In the rows, zero is written as 128.
One turn moves each row of this set onto another row. After a few examples, where does it send each row asked below?
q887: [107  97 110 132 144 131 143 113 151 112 119 135 159 122  85 127 140 123
 129 115 121 105 110 148 121 156 146 137 134 148]
q86: [ 95 109  95 139 154 144 149 112 155 119 132 139 147 121  90 124 129 110
 131 116 131 106 107 133 108 148 127 143 132 134]
q576: [ 98  97 104 149 134 151 144 108 147 110 130 140 145 112 101 126 109 110
 120 116 116 105 116 151 125 162 144 134 128 141]
q305: [123  94 123 143 148 145 132 128 126 147 138 101 118 102 114 122 123 120
 139 109 138 115 164 129 121 101 127 103 127 116]
q893: [153 158 120 139 114 132 153 106 110 131 144 132 127 119 126 104  99 113
 114 126 110 115 137 146 166 135 138 131 131 125]
q335: [152 130 113 137 117 134 154 100 110 115 141 144 122 127 126 110 104 106
 113 120 106 118 122 153 161 152 147 118 122 129]
q324: [151 129 120 137 100 141 159 125 120 119 148 127 120 131 135 116 105 110
 107 122 103 117 130 148 173 142 149 123 131 119]
q621: [143 116 121  92 139 111 126 166 150 145 130  96 124 129 167 154 119 125
 143 163 132 139 145 125 128 139 127 122 133 139]
q991: [130 111 129 138 154 145 125 114 123 146 141 131 129 104 115 136 113 121
 126  98 143 119 149 130 125  94 125 100 126 114]
q714: [154 135  97 151 129 150 128 147  97 117 128 128 132 126 136 113 155 126
 121 107 121 135 118 103 120 149 131 161 143 158]
q41: [132 113 140  84 141 107 123 145 143 128 119  97 147 149 113 133 114 129
 136 166 140 138 120 108 136 149 155 117 133 118]
q291: [ 92 112 112 144 136 160 139 114 156 116 131 137 144 117  96 135 130 106
 133 127 123 110 104 142 111 155 127 139 118 140]
q876: [114 129 142 101 139 115 150 151 117 113 126 101 135 109 168 160 106 103
 122 156 132 134 138 117 133 157 123 165 136 120]
q67: [146 109 122  95 147 117 127 165 151 144 122  90 134 122 170 156 115 119
 145 159 127 135 142 124 127 143 134 125 131 130]
q842: [168 134  81 163 122 148 122 132 121 136 119 123 144 121 129 113 151 117
 124 118 125 118 119  98 123 151 125 140 124 160]
q200: [121 113 118 134 141 143 119 127 125 134 137 133 126 107 121 134 112 114
 130  87 143 110 165 134 121  89 120 118 124 123]
q8: [129 112 142  85 139 112 117 144 136 128 111  97 149 144 114 138  99 122
 131 160 150 137 113 112 139 151 150 116 132 122]
q724: [124 126 134 107 143 102 146 150 122 109 118  94 147 110 168 159  98 102
 115 157 139 123 131 117 135 161 136 160 133 142]
q188: [161 140  83 158 124 148 124 143 124 119 114 120 141 110 134 110 150 109
 125 108 115 118 114 107 120 152 135 160 130 149]
q780: [112 105 122 149 137 151 126 132 131 146 139 123 118 109 110 128 122 122
 125  94 136 120 153 129 127  90 115 116 123 122]
q942: [116 123 129 107 146 102 151 150 122 113 125  96 143 116 171 158  99 106
 112 156 130 127 131 111 129 157 128 165 142 131]
q933: [163 125  83 162 131 148 126 160 109 128 124 120 127 125 135 117 146 116
 129 103 125 114 120 109 120 157 138 145 142 157]
q145: [128 127 129 101 144  93 139 155 124 115  92 108 152 141 127 144 115 130
  98 139 144 141 132  90 112 138 126 138 155 131]
q928: [157 145 117 137 104 139 142 109 117 127 153 134 124 112 142 116 114 113
 109 132  94 124 139 137 165 130 142 126 126 119]
q797: [119 129 121  99 137  96 147 161 128 122  96 103 147 140 125 143 116 128
  99 144 144 137 140  87 109 139 120 137 152 141]
q125: [136 132 116  96 139  88 136 154 122 123  93 109 156 142 126 149 118 125
  95 130 139 136 144  96 122 141 127 154 153 132]
q503: [131 125 134  86 134 113 117 140 144 131 100 112 153 135 103 133 108 135
 144 169 151 130 122 109 135 155 144 123 137 129]
q251: [131 120 139  96 149 113 126 144 140 132 112  97 147 142 101 126 115 132
 136 174 147 135 121 107 138 160 145 128 140 117]
q84: [126  99 129 148 139 142 127 134 116 134 139 120 120 110 121 135 124 125
 121  89 147 115 161 126 117 107 132  92 129 118]
q112: [161 141  89 159 128 142 138 144 114 133 131 123 134 118 130 104 159 124
 127 107 118 121 121 109 131 145 119 148 122 162]
q253: [124 111 119 155 139 144 127 137 117 142 136 120 112 113 123 115 129 123
 125  86 141 114 147 125 125  90 116 114 134 127]
q169: [152 124 112 133 118 148 154 108 111 125 140 121 121 126 154 121  96 103
  97 123 100 126 131 151 166 137 132 128 126 117]
q755: [ 97  97 110 146 148 138 155 121 147 110 139 136 147 125  97 131 129 117
 121 119 127  97 103 147 123 164 128 130 136 143]
q866: [139 103 117  92 149 120 118 152 154 152 115  95 135 130 168 161 126 120
 134 159 133 130 143 124 129 143 125 119 121 125]
q692: [102 101 101 149 140 149 144 106 145 117 123 139 153 109  93 130 124 112
 127 115 123 112 112 138 117 169 137 136 116 147]
q817: [123 151 120  96 136 102 134 153 121 122 103 107 154 145 126 149 116 130
  93 138 146 136 136  90 120 136 124 155 141 143]
q264: [127 134 128 105 138 115 147 144 123 109 116 103 135 108 166 164  90  99
 118 161 139 133 142 117 130 155 113 159 127 129]
q802: [158 126  95 165 130 154 133 153 119 133 138 115 136 115 124 115 160 124
 129  99 119 124 126 106 120 138 127 137 125 163]
q483: [133 119 119  96 138 110 118 150 154 156 124  84 130 124 157 159 120 116
 147 163 137 124 140 125 129 136 121 123 118 132]
q155: [150 137 114 137 118 137 138 106 108 122 135 142 115 119 134 109  96 108
 113 118 107 119 136 154 168 137 143 126 120 122]

q253 -> q335
q876 -> q125
Where do these go?
q724 -> q797
q887 -> q305
q942 -> q145
q264 -> q817
q893 -> q842
q84 -> q324
q991 -> q928
q780 -> q155

